(in the rows, 128 means zero)
which system made each run
seq 1, K_656 (11 x 20)
[[138  86 110 149 137 110 166 130 121 138 132 148  92 103 110 126 117 149
  136 148]
 [121 117 123 122 109 136 121  93 124 134 135 150  99  87 121  97 105 155
  140 109]
 [161 133 153 132 113 102 126  85 142 140 107 149 102 121 131 112 128 124
  102 129]
 [133 104 120 157 149 105 151  94 105 129  99 139 121 122 123 105 155 126
  125 112]
 [127 102 138 120 126 143 144 129 126 117  94 140 105 105 147  94 117 107
  138  91]
 [147 127 123 134 116 110 142 107 121 149  93 104 108 118 131 133  97  90
  122 116]
 [145 119 114 132 156 125 114 121  79 149 106 151 122 115 118 143 121 109
  137 110]
 [176 106 112 111 144 154 142 132 132 126 108 152 109 119 136 110  98 114
  134 135]
 [130 128  99 118 123 105 163 110 116 160 114 135 137 106 104 118  87 122
  125 141]
 [145 156 131 136 137 141 138 120  92 144 128 178 117  97 146 112 123 140
  126 113]
 [156 116 103 127 119 134 147  91 135 105 109 146 123 127 160 105 109 123
   97 128]]
seq 2, K_857 (11 x 20)
[[147  56  35 159 124 111 107 121  81 156 189 136  91 115 111 112 112 151
  160 148]
 [153  71 165  68  93 123  92 117 164 147 144 204  81  79 111  90 103 124
  126 137]
 [194 125 112 166 135  84 185  47 156 162 145 125  95  82 109  92 169 119
  137 148]
 [ 72 110 125 111 141 133 124  72  78 123 131 183 152  60 110  78 162 140
  155  66]
 [154 124 177 128 118 150 177  90 167  85  47 129  79 103 180  92 119  92
  105  79]
 [ 96 141  76 186 135  71 161  85  42 169  91  87 126 117 117 153 109  98
  124  86]
 [134 109 156 124 156 184  88 191  70 120  80 194  75 114 156 127  89 132
  147  75]
 [213  93  55 138 125 117 149  89 152 137  75  89  86 153 122 128  45 107
  107 160]
 [114 122 121 125 139  71 132 167  54 224 141 204 139  94  59 119  99 132
  147 143]
 [214 118 110 130 142 207 144 121 157 104 136 192  76 107 178  33 123 168
  148 127]
 [108 106  77 106  77  45 161  22 128 151 110 140 177 119 110  96  95 101
   67 134]]
seq 3, K_5 (11 x 20)
[[ 86 118 152 131 101 115  93  87 140  88 109  89 109 144 125 181 110 156
   88 122]
 [127 128 175 167 156 106 105 168 118 151 122 105  89 144  86 176 154 144
  149 140]
 [134 101  95 125 145 175  70 115 147 105 136 102 123 161  98 102 133 175
  172 128]
 [125 127 162  88  95  93 103 118 185 161 105 109 141 156  76 109  97 121
  116 160]
 [158 173 120 161 159 120 145 153 125 179 134  99 154 153 104  95 173 109
  177 137]
 [101 122 107  79 110 168  92 105 143  90 136 134 190 147 152  64 147 114
  133  98]
 [133 148 171 112  98  91 167 150 161 137 101  94 144 143 154 159 117  53
   89 147]
 [104 158  89 154 163 156 130 163  57 135 162 104 164 114 137 163 159 106
  172 106]
 [120 105 153  57 105 187  70 132 157  68 147 163 133 117 164 147 107 133
  102 129]
 [151 153 126 144 129  88 176 138 148 151 129  80 122 135  98 211  91 124
  101 198]
 [ 85 154 121 136 163 161 110 158  78 143 187 164 160 101  96 116 165 193
  186 121]]
seq 4, K_5 (11 x 20)
[[ 79 160  94 161 115 149 130 206  68 168 178 150 146 128 143  61 121 173
  182 106]
 [167 127 130 103  50 140  64  97 168 107 161 158 106 155 212  84 105 127
   71 128]
 [128 112 103 173 116  19 163 120  94 174 152  95 138 137 112 193 149  78
   87 168]
 [ 98  75 131 133 155 171 117 163 101 106 202 161 107  66 136 101 206 134
  197  94]
 [154 104 126  83  78 155 117  35 214  75 122  85  91 101 151 139  84 126
   95 134]
 [108 179 163 162 163  50 161 107  85 200 105 110 143 100  43 198 147 117
  132 141]
 [148 114 140 136 198 225 104 148 129  70 130 173 122 134 144  64 202 180
  188  96]
 [103 111 120  87  72 112 142  68 200  86  52  75 147 175 127 123  36 135
   61 141]
 [112 199 180 191 153  65 162 217  56 232 110 123 129 131  89 150 144  98
  163 118]
 [167 100  62 121 151 242  40 128 111  55 160 156 131 167 200  54 163 156
  168  89]
 [108  82 139  61  48  41 139 102 186 133  86 104 147 156 110 180  29  73
   29 175]]
seq 5, K_656 (11 x 20)
[[177  95 119 137 117 127 100 133 105 148 127 153  70 117 151 121 112  99
  131 112]
 [170  77  85 121 128 100 124  93 124 157 127 131 108 112 102 120 110  95
  132 141]
 [151 110 133 114 145 115 145 112 114 164 131 176 111  71  98 108 130 115
  153 126]
 [173 135 115 123 134 150 158  71 141 126 113 144 111  87 135  89 121 127
  135 117]
 [119 132 135 112 129 106 164  79 116 129  81 158 150 104 124 114 115 110
  100 110]
 [144 137 143 158 153 133 178 130  94 119  84 155 102 107 164 127 129 119
  113 100]
 [128  98  87 127 122 144 140 106  97 105  85 125 114 126 158 125  80 115
  113  98]
 [142 111 141 123 124  99 134 154  93 157  96 159  95 114 127 157  79 100
  105 130]
 [181 108  74 159 150 134 127 113  90 152 129 145  84 112 124 130 104 139
  143 133]
 [146  87 108  85 116 128 114 102 127 141 125 182 122  99 113  93  84 128
  124 133]
 [171 139 137 149 126  92 183 109 132 168 121 163  97  91 121 104 122 126
  115 148]]
seq 6, K_936 (11 x 20)
[[ 95 115 125  75 117 164 115 112 112 117  67 144 145 107 124  92  70 107
  139  69]
 [186 163 141 141 149 124 172 155 129 151  52 126 109 154 131 144  69 108
  101 147]
 [106 117  51 158 147 132 124 151  41 147 119 144 148 144 126 110  92 152
  146 105]
 [166 104 141  74  94 144 119 170 148 132 122 194 117 134 170  90  75 103
  100 140]
 [169 132  61 176 125  79 180 107 112 165 147 105 118 132 119 149  95 134
  105 183]
 [ 89  97 125 114 123 119 117 140  68 144 177 217 133  73 137 103 141 135
  134 104]
 [207 108 126 118 111 146 156  76 185  92 125 145  85 111 185 114 125 107
   85 149]
 [ 67  96  94 160 130  55 176  84  78 147 117 107 133  93  82 169 119 131
  116 125]
 [144 109 191 127 145 175 131 163 113 107 120 209  61  70 173  98 148 131
  143  79]
 [170  97  68 133 110 123 120  30 159  95  80  69  96 149 130 131  76 127
   94 131]
 [ 83  92 176 133 155  57 153 181  73 185  89 173 118 100  56 157 113 115
  136 124]]
seq 7, K_22 (11 x 20)
[[166 146 133 149 117 113  68  81 126 130 114 147 109 173 136 122 124 164
   86 136]
 [141  65 125 151 145  89 122 141 127 134 111 145 113 161 106 102 154 130
  126 144]
 [123  97 121 134 102 131 142 150 150 143 145 108 104 115 129  71 121 120
  169 118]
 [137 150 120 119  90 114 101  84 133 159 137 103 129 116 129 104 118  96
  134 109]
 [160 130 145 130 154 113 114 106 117 140 117 138 135 123 121 133 171  90
  129 119]
 [128  94 113 115 155 152 162 128 132 100 113 122 137 107 125 121 140 106
  149 119]
 [104 145 136 106 118 138 164 138 129 132 108 115 138 101 122 138  87 113
  133 121]
 [146 178 132 141 143 143 123 122 102 137 116 138 128 127 138 145 119 144
  122 121]
 [136 112 113 117 144 142 118 125 112 105 113 158 140 145 136 131 119 141
  110 135]
 [129 109 131 131 124 114 160 164 131 136 120 136 117 132 130 132 104 130
  119 151]
 [125 145 104 151 117 132 123 128 106 147 152 128 119 121 133 115 115 152
  142 125]]
seq 8, K_881 (11 x 20)
[[125 136  97 124 121 104  63 106  77 152 148 145 159 152 123 136 133 125
  114 124]
 [165  73 147 110 145 133 140 169 155 113 140 172 108 128 133 128 142 115
  126 165]
 [112 123  80 145 104 115 171  96 126 140 158  92 121  89 117 127 107 136
  141 138]
 [101 161 194 102 114 128  98 123 128 138 138 169 135 102 122 122 142 138
  123 109]
 [179 115 114 156 151 136 136  84 147  87 111 114 105 148 151 137 157 134
  103 142]
 [ 60  96 119 119 129  96 148 131 100 133 104 120 158 121  97 128 114 119
  134 109]
 [150 149 183 141 136 167 133 174 150 120 120 132  82 121 153 122 134 135
  150 120]
 [129 135  66 137 108 124  93  72 111 130 120  81 140 156 127 130  97 131
  121 119]
 [129 114 181 103 148 108 113 183 126 156 110 170 136 137  95 135 137 105
  131 142]
 [174 120  72 165 137 162 156 110 138 117 152 100  99 121 147  99 133 144
  160 136]
 [ 73 136 133  77  86 102 111 112 123 152 122 143 175 117 108 110  89 115
  113 117]]
seq 9, K_475 (11 x 20)
[[124 152 146 157 129 122 135 136 125 146 140 131 135 131 138  71 183 129
  154 104]
 [127 127 122 119 101 152 108 105 147  94 127  94 137 142 177 100 141  95
  124  97]
 [110 125 148 124 132  93 140 142 121 137 109  87 151 133 116 170 146  63
  124 127]
 [126 134 103 146 165 170 118 155  90 124 143 110 126 116 122 149 140 133
  176 110]
 [118 119 119  72 114 166  95 122 152 105 130 112 144 124 115 152  75 127
  129 140]
 [143 156 146 128 155 100 155 147 136 166 123 131 150 135  76 157 127 136
  127 182]
 [117 153 100 140 142 174 126 123 112 115 152 155 151 133 134  78 139 194
  150 124]
 [114 135 164  93  80 126 134 127 183 100 117 130 145 151 163 111 105 122
   81 142]
 [126 162 136 193 135  73 162 139 103 159 133 105 136 152 133 143 172 120
  114 144]
 [ 87 110 116 136 120 171  79 141  93  88 158 134 124 131 174 109 150 149
  146  80]
 [140  92 155  97  96 111 115 141 183 115 127  80 106 140 133 179 102  80
  105 160]]
seq 10, K_22 (11 x 20)
[[191  95 124 162 194 126 163 139 131 127 113 111 101 127 108 158 179  92
  156 150]
 [ 72  99  86  84 134 170 153 129 120 117 136 124 166  83  93 102  91 139
  180 108]
 [157 198 188 101 100 133 152 128 168 147 110 141 124 108 145 137  90 117
   97 143]
 [146 160  74 181 175 120 136  82  73 126 109 124 155 157 121 139 152 160
  119 130]
 [ 92  85 163  86 125 147 131 181 125  96 115 200 144 129 150  94 126 136
  114 116]
 [159 139 104 170  97 119 175 141 147 130 124  72  84 142 171 142  85 120
  108 148]
 [ 87 141 103 137 126 105  68 126  47 173 151 151 146 122 101 140 122 144
  144  98]
 [194 101 173 102 129 165  99 141 179  96 148 170  84 121 167 122 152 114
  116 150]
 [115  83  50 150 126  78 167  83 124 142 127  66 137 127  79 156 103 121
  129 159]
 [ 91 163 201 113 126 131 126 163 115 167 153 191 124  74 105  92 153 150
  166 103]
 [183 136  94 132 118 172 133  47 181  66 117  95 113 139 185 104 132 137
  103 127]]
seq 11, K_691 (11 x 20)
[[193 183 135 117 168 172 130 100 128 156 140 134 106  61  84 175 115 133
  171 142]
 [125 134  79  72 156 141 141  61 124 115 120 164 205 113  79 132 101 153
  116 156]
 [119 145 158 129 145 128 242 157 163 108  88 162 144 124 134 103 111 165
  101 167]
 [ 96 186  78 188 107 140 164  98  82 122 120 108 139 142 179  84 106 179
  119  92]
 [108 122 168 117  84 115  85 147 103 109  99 189 117 157 199 115 106 122
   60  97]
 [185  87 113 198 145  94 128 145 100 130 117 103  56 154 164 175 147  96
  112 136]
 [ 93  55  85 110 116 114  75 139  72 155 175 143 115  91  95 133 112 112
  171 106]
 [197 107 170  92 123 148 112 128 198 141 153 157  64  80 105 135 110 132
  144 170]
 [140 148  76 143 143  83 146  34 124 170 143  96 158 106  49 132 140 146
  142 158]
 [ 91 124 177  86 142 146 170 123 152 110 107 210 166  90 115  48 157 158
  132 111]
 [154 158 109 166 109 143 192  70 174  85  81  65 109 143 183  95 120 130
  104 116]]
seq 12, K_881 (11 x 20)
[[ 93  98  92 166 128 126 147 133 123  97 139  86 133 153 138 130 143 153
  131 133]
 [ 70 126 170 113  94 123 106 172 143 127 141 110 134 142 122 132 117 135
  133 123]
 [162 143 128 158 123 130  96 126 153 127 151  81 109 162 129 149 154 134
  136 150]
 [ 98  96 103 107 125 115  91 117 133 131 149 108 170 149  85 115 146 129
  150 133]
 [142 122 165 115 133 137 152 164 189 126 140 118 132 131 113 110 151 124
  147 162]
 [110 162  88 143 114 127 142  88 133 134 152  77 167 134 121 108 146 139
  142 129]
 [ 99 148 179  96 127 136 113 151 145 114 128 147 178 148 135 114 160 114
  114 127]
 [145 131 102 158 144 141 166 137 142  95 132  81 142 159 159 146 155 120
  120 151]
 [ 51 133 118 106 116 129 117 158 101 128 149 108 182 135 117 142 120 126
  141 116]
 [157 150 164 124 134 166 112 178 164 107 150 122 118 152 148 157 137 143
  130 161]
 [107 126  62 137 124 114 110  97 117 130 157  84 170 155  99 150 120 152
  128 155]]
seq 13, K_857 (11 x 20)
[[143 160 127 132 101 112 114 155 117 173 176 145 124 127 138 127 116 126
  127 151]
 [161 123 110 125 134 148 100 109 129 110 168 160 132 131 149 124 155 143
  118 147]
 [113  94 137 101 121 107 153 110 153 106 141 135 147 111 123 137 144 113
  107 150]
 [ 98 143 148 146 123 127 166 133 130 127 156 118 116  85 132 135 153 134
  143 121]
 [111 145 130 128 120 158  97  86 124  96 131 117 123 118 141 135 127 155
  126 102]
 [125 119 165 132 137 103 126 123 137 117  87 117 120 145 114 161 131 121
  101 133]
 [114 116 114 161 151 132 144 155 109 134 124  97 119 134 107 133 136 141
  163 126]
 [120 126 126 102 110 157  89 131 141 128 118 120 130 141 117 108  90 142
  144 119]
 [165 147 147 137 124  98 125 129 149 161 113 120 124 157 112 122 132 112
  116 154]
 [123 122  97 141 149 133 125 137 103 137 152 134 157 135 119 105 161 132
  158 124]
 [124 118 143  87 106 154 120 131 161 103 119 134 140 127 153  99 115 109
  122 117]]
seq 14, K_691 (11 x 20)
[[122  97 123  94 146 174 176 209 166  87 151 115 166 138 147 125 142  98
  152 156]
 [ 89 195 110 130  86 137 146 149 135 145 177  58 158 124 138 160  99 128
  141 146]
 [105 194 177 111 133 144  77 150 105 124 165 168 170 142 140 163 161 154
  108 132]
 [144 105 110 139 153 149 122 133 156  60 144 104 149 181 155 168 170 143
  103 168]
 [ 40 107 130 133 103  98 144 183 125 128 158  84 156 143 108 156 124 139
  137 145]
 [119 170 179 145 125 176  81 167 145 118 167 124  98 137 143 127 150 180
  156 120]
 [128 125 111 119 115 120  51  87 155 108 140  79 158 192 111 155 143 141
  109 151]
 [ 92 103 185 129 151  95 139 196 151 136 124 119 149 155  84 140 175 120
  146 152]
 [123 145 105 143 135 186 107 137 153 109 158  65 131 147 126  95 154 153
  194 115]
 [ 89 155 166  76  82 117  74 129 169 135 125  93 178 171 111 131 111 107
  110 135]
 [151 171 176 162 181 131 140 176 135 134 115 102 141 165 118 153 192 116
  147 142]]
seq 15, K_475 (11 x 20)
[[128 144 149 110 105 140 184 118 173 162 172 111  95  26  93 124 105 128
  176 140]
 [144 196 146 117 137 142 109  23 134 133 138 153 142  84 105 127 156 158
  122 113]
 [141 112 165 118 171 143 155  93 156  59  69 166 146 142 145 118 174 138
   89 122]
 [ 95 122 123 171 135 118 211 141 126  99  59  85 122 150 148 116 112 132
  116 113]
 [ 84 166 151 152 105 130  98 159  78 148  92 112 109 143 149 133  87 135
  130  74]
 [185 122 117 134 127 134  48 142 112 136 117 123  98 181 144 168 101 107
  111 138]
 [134  63  72 117 144  97 116 145 103 153 142 130 147 145  78 141 112 112
  143 162]
 [139 114 125 105 125 150 147 171 141 162 167 160 115  87 103  84 108 138
  178 144]
 [158 168 114 107  94 132 133  63 162 148 157 133 138 102 131  91 115 132
  121 141]
 [126 146 163 123 143 100 155  97 126 125 120 174 167 115 134 113 182 111
   97 124]
 [128 122 128 163 144 156 180 129 126  77 112 123 111 123 192 112 159 126
  120 104]]
seq 16, K_936 (11 x 20)
[[ 99 116 189 123 103 112  95 103 151  70 125 155 123 156 166 149 161 153
   59 127]
 [110  87 153 189 136  97 150 145 150  98 121  75  85 158 126 162 170 147
  118 146]
 [ 76  97 152 139 102 136  69 144 128 124 156  99  87 118 112 115 140 151
  174  90]
 [180 136 176 114 118 126  57 105 184 145 119 105  90 154 104 133 133 120
  131 141]
 [137 120 108 153 173  99 111 110 120 161 120  91 152 153  50 131 170 133
  171 144]
 [119 130 155  86 138 169 117 152 156 131 128 140 157 119 112  57 160 111
  184 101]
 [153 192 114 120 111 134 148  91 169 138 103  67 164 152 127 107 113 102
  127 135]
 [ 79 179 135 136 144 111 138 159  65 155 120 125 190 136 118 149 146 105
  136 107]
 [151 146 131 113 133 200 114 172 135  81 134 132 142 155 203 118 138 104
  132 113]
 [ 99 130  91 110  99 110 131 131 134 125 136  65 166 155 116 189  74 114
  101 164]
 [109 157 171 136 148 139 129 210  95 149 174 170 125 108 121 175 138 158
  144 150]]

runs to name
seq 17 (2 x 20)
[[123  86  89 105 121 131 157  86 146 116  91 118 143 120 119  62 104 110
  142 109]
 [133 155 169 134 111 108 179 137 136 160  75 128 105 104 135  97  99  98
  126 107]]
 | K_691
seq 18 (2 x 20)
[[182 193 205 125 117 113 108  91 167 154  98 165  99 135 117 124 119 160
   90 146]
 [141 112  75 174 179  97 142  71  90 121  94 120 163 167 110 106 181 135
  123 122]]
 | K_691
seq 19 (2 x 20)
[[144 139 135  85 122 155 131 135 141 137 150 177 139  98 124 111 101 141
  129 150]
 [146 154 104 142 134 118 167  85 133 128 131 137 146 126 123 124 126 157
  102 159]]
 | K_936
seq 20 (2 x 20)
[[ 90 113 103 139 103 115 138  47 166  95 119  83 114 132  88 145  82 212
   98 155]
 [ 84 145 219 155 146  77 121 145 136 155  92 147 122 149  62 123 167 179
  126 133]]
 | K_881
seq 21 (2 x 20)
[[ 41 153 161 131  85 113 158 151 133  76 139 118 178 160 195 132 146 140
   69 119]
 [ 83 159 162 179  94 122 122 185 108 109 160  78 101 147 197 188 148 118
  108 112]]
 | K_5
seq 22 (2 x 20)
[[162 155 149 143 153 131 106 153  80 138 114 112 117 127 170 190 156  43
  126  94]
 [156  98  64 101 174 179 114 144  89 103 117 105 143 125 120 195  92  86
  152 130]]
 | K_857
seq 23 (2 x 20)
[[132 133 125 148 142 119 152 174 117 156 167 132 133 121 121 121 159 123
  158 147]
 [116 126 105 107  99 162 109  95 147  98 164 125 143 119 155  93 129 143
  131 121]]
 | K_5
seq 24 (2 x 20)
[[108 112 108 134 103 105 147  25 108  93 137 146 126  73 163 133 150 116
   84  95]
 [ 96  98 206 122 146 109 158 129 117  93  82 159 100  84 138 180 149  96
   95  97]]
 | K_881
seq 25 (2 x 20)
[[129 145 108 129 105 127  92  83 114 150 142 116 131 115 132  89 133 119
  147  97]
 [160 114 156 118 132 105 116 106 140 129 110 142 126 134 136 129 157  86
  105 127]]
 | K_5
seq 26 (2 x 20)
[[103 161 194 129  95 131 139 114 182 124 124  89 103 101 133 105 148 124
  144 103]
 [118 168 121 165 139 121  88  76 103 129 121  80 140 148 123 143 167 130
  134  94]]
 | K_857
seq 27 (2 x 20)
[[160 109 128 108 161 130  93  97 141 118  98 101 141 146  95 148 152  90
  143 127]
 [113 111 129 100 153 135 161 158 139 136 103 106 159 120  82 129 120  97
  163 134]]
 | K_691
seq 28 (2 x 20)
[[180 136  79  87 132 141 173 138 162 128  95 109 195 163 149  87 106  53
  123 152]
 [113 193 123 132 116 110 206 187  90 177 132 124 177 110 157 123 110  70
  133 127]]
 | K_691
seq 29 (2 x 20)
[[110 168 126 142 107 146  95 118  92 145 136 155 121 122 146  86 116 168
  138  91]
 [170 108 135 138 121 116 109  97 139 107  88 142 107 164 161 113 129 113
   81 125]]
 | K_857
seq 30 (2 x 20)
[[152  95  90 155 173 133 145 126 101 144  97  99 109 116  99 122 135 101
  178 109]
 [123 119 119  81 125 169 114 122 125 136  97 130 130 100 107 103  73 111
  163  95]]
 | K_475
seq 31 (2 x 20)
[[127  47 108 116 120  88 101 122 100 170 124 200  95 107  77  76  95 151
  138 128]
 [221 103 129 141 124 109 160  97 167 166 113 175  67 103 128  48 125 121
  129 146]]
 | K_936
seq 32 (2 x 20)
[[ 68 147 168 133 125 142 125 175 163  87 157 114 169 177 136 124 175 180
  122 152]
 [ 83 151 145 162 106 137 100 148 158  93 149  56 144 193 153 133 164 159
  124 129]]
 | K_691
seq 33 (2 x 20)
[[138  93  95 121 115  93  64  18 140 115 123 108 140 154  99 120 151 133
  101 127]
 [125  89 215 125 161  91 154 173 145 140  99 178 108 110  99 111 185 108
  136 129]]
 | K_656
seq 34 (2 x 20)
[[140 146  77 120 163 143  55 176  37 187 137 134 161 141  93 165 102  98
  174 116]
 [206 115 102  49 153 193 105 168 155 121 142 168 164 142 128 118  98  97
  142 174]]
 | K_936
seq 35 (2 x 20)
[[114  75  61 152 119 122  86 152  74 141 184 116 119 135 135 134 133 126
  156 125]
 [128  77 146  74  99 132  99 158 164 140 177 137 101  85 113 139 107  99
  149 150]]
 | K_475
seq 36 (2 x 20)
[[110 105  94  75 174 146 148 129 107 128 119 172 189 107  56 143  94 151
  143 162]
 [143 160 141 112 139 171 207 148 162 117 115 177 140 104 134  71 101 181
  132 154]]
 | K_936
seq 37 (2 x 20)
[[103  83 139 157 139 127 126 161  96 113 122 140  94 122 148 120 155 126
  142  94]
 [142  89 112 122 102 146  83 114 140 119 133  98  79 125 136 132  97 117
  141 114]]
 | K_691
seq 38 (2 x 20)
[[ 72 121 115 155  99  94 111 142  97 134 152 134 153 167 147  94 152 150
  115 116]
 [135 109 162 136  93 131 102 178 154 117 162 115  91 144 177 120 149 101
  129 124]]
 | K_475
seq 39 (2 x 20)
[[130 119 105 118 116 165 105 129 109  94 134 154 153 151 204  61 157 100
  122  83]
 [140 108 142 127  84  93 145 148 143 127 121  89 106 138 178 165 111  46
   89 135]]
 | K_691
seq 40 (2 x 20)
[[151 120  89 116 110 144  91  93 122 124 153 117 116 120 138 149  98 120
  123 133]
 [140 114 148 114 139  94 128 127 125 152 141 160 126 106  91 161 133 117
  118 160]]
 | K_5
